One turning vector, and how many steps it has turned
The counts run from 0 to 513.
[103  87 134 113 150 101 128 170 128 149 105 148 138 188 126 125 136 146
 133 117 167 156  81 137  65 120 155 127  94 123  94 147 129 142]
482
[114 139 141 122 135  86 111 159 146 140 134 141 165 184 128 144 128 174
 110 129 157 165  80 161  95 119 111 143 138 130 151 139 134  69]
196
[110 124 132 110 162  81 121 167 140 139 128 129 171 200 113 140 122 144
 127 143 168 166 108 141  68 109 149 117 124 114 153 148 134  98]
60
[112 105 126 107 160  84 139 166 133 137 132 144 159 191 119 131 124 141
 121 146 176 153  96 137  62 116 152 126 119 123 144 156 139 107]
446
[100 138 127 105 137  89  89 156 139 134 107 155 145 186 133 151 160 154
 103 106 183 160  88 165 121 107 112 132 105 117 137 109 138 106]
382
[102 109 149 121 142 103 104 166 149 168 111 136 152 183 122 120 144 159
 128 105 163 161  86 147  73 101 143 108 117 116  99 154 101 137]
480
[ 99 112 129 121 139 109 105 152 134 158 106 152 158 191 121 153 159 152
 101 149 172 171  72 159  98 115 116 127 104 135 145 137 117 123]
200
[104 103 159 143 140 108 123 179 132 163 127 145 132 183 115 114 132 174
 124 108 139 164  69 152  85 137 142 142 117 128  77 148 119 126]
124
[ 90 107 139 106 138 107 100 159 127 162 100 152 132 178 122 155 155 157
 123 112 168 170  70 149 106 122 120 130  88 118 101 110 125 133]
345
[125 106 132 136 154  91 127 181 137 142 108 146 154 196 124 116 132 142
  97 135 175 146  83 157  84 121 146 133 133 147 136 175 131 109]
57
[114 122 167 120 138  89 118 170 139 127 134 158 130 179 141 121 156 137
 114  86 152 153  75 143 117 111 122 157 111  91  80 113 114 111]
324
[120 128 163 137 160  90  98 174 114 120 141 152 139 172 106 115 126 159
 118 123 141 143  49 145  99 138 136 158 117 108 101 145 127  94]
329
[ 94 128 148  99 125  87 117 146 134 154 135 144 146 179 127 147 128 189
 134 102 160 172  86 147  78 118 122 125 110 108 111 112 122  98]
342
[105 105 142  84 141  81 128 176 150 146 124 140 137 172 140 128 138 153
 134  84 183 154 106 140  77 109 150 126 115 103  99 120 135 114]
100
[ 90 108 141 107 135 102 106 142 132 157 110 151 138 182 128 155 158 166
 129 109 156 171  79 144 102 116 117 127  82 106 106 107 120 124]
344
[104 119 112 114 141 111 125 178 141 126 157 177 142 180 121 131 121 115
 144 118 185 148  85 145  75 109 127 155 119  96 152 133 127 103]
40
[106 142 137 123 144  95 119 179 155 119 133 160 153 200 143 135 150 110
 114 114 171 168 107 157 126  99 102 160 112  99 149 118 126  99]
217
[104 133 127 154 130 132 108 170 124 133 155 180 141 191 110 127 121 141
 121 124 165 165  64 159  91 120 115 159 127 115 147 146 126 108]
9
[105 117 158 136 141  98 107 149 117 134 102 145 147 203 124 135 144 172
 115 138 129 162  66 168 108 124 123 145  88 124 109 133 129 111]
162
[103 116 137 120 160 105  79 182 126 130 106 148 123 193 116 125 140 139
 129  92 171 146  92 147  98 111 146 118  95 106  92 134 130 141]
104
[ 94 118 105 138 135 122  98 180 128 134 118 174 134 207 130 137 132 134
 130 116 172 168 100 171 105 118 117 148  88 118 140 120 150 130]
211
[102 135 126 158 130 127  96 179 121 137 146 176 134 191 110 135 134 135
 108 121 174 164  69 156 104 122 107 157 128 123 145 138 120 115]
8
[106 135 130 113 140  81 121 160 158 134 114 137 173 202 146 132 142 153
 124 131 152 169 106 172 101 100 118 143 104 116 148 129 135  89]
23
[ 96 109 129 118 137 114  91 171 117 160 109 160 119 178 119 147 149 168
 118 103 173 165  71 158 106 131 125 134  92 129 100 112 139 134]
346
[101 132 147 147 131 120 101 148 125 149 134 166 153 181 110 132 148 157
 109 136 142 162  44 158 107 122 111 153 118 116 117 143 102 115]
365
[115 143 161 126 152  88 104 185 165 124 144 140 153 186 136 106 138 122
 124  94 163 148  98 145 100  99 131 139 138  93 113 147 110 101]
81
[ 99  99 117 124 137 109 107 167 132 153  95 150 150 185 126 145 153 158
 118 131 155 175  68 171 113 132 123 141  94 142 125 120 139 119]
375
[121 141 155 114 173  81 103 189 151 116 144 142 154 178 120 116 137 115
 125 118 164 146  81 139 101 105 145 139 130  89 117 150 108  94]
467
[107 142 140 125 168  95 121 195 149 135 160 149 150 189 115 129 128 108
 131 120 170 171 102 132  92 107 127 140 143 100 147 135 116 102]
254
[101 150 164 100 155  81  92 160 120 133 132 139 132 196 117 157 140 159
 119  96 165 168 101 133 102 115 124 122 109  92 117 102 133 110]
139
[113 113 136 118 154 103  85 184 118 124 117 157 118 186 119 118 134 140
 120  92 181 133  82 145  89 118 155 127 101 104  95 141 138 134]
105
[109 102 144 101 167  84 115 177 136 143 124 127 148 170 110 133 132 170
 150 129 138 168  66 141  85 138 145 140 105 111 100 120 134 101]
127
[103 108 126  94 149  89 132 181 157 134 138 158 138 183 143 129 140 115
 137  91 191 163 115 131  85 102 135 137 111  96 129 119 129 117]
71
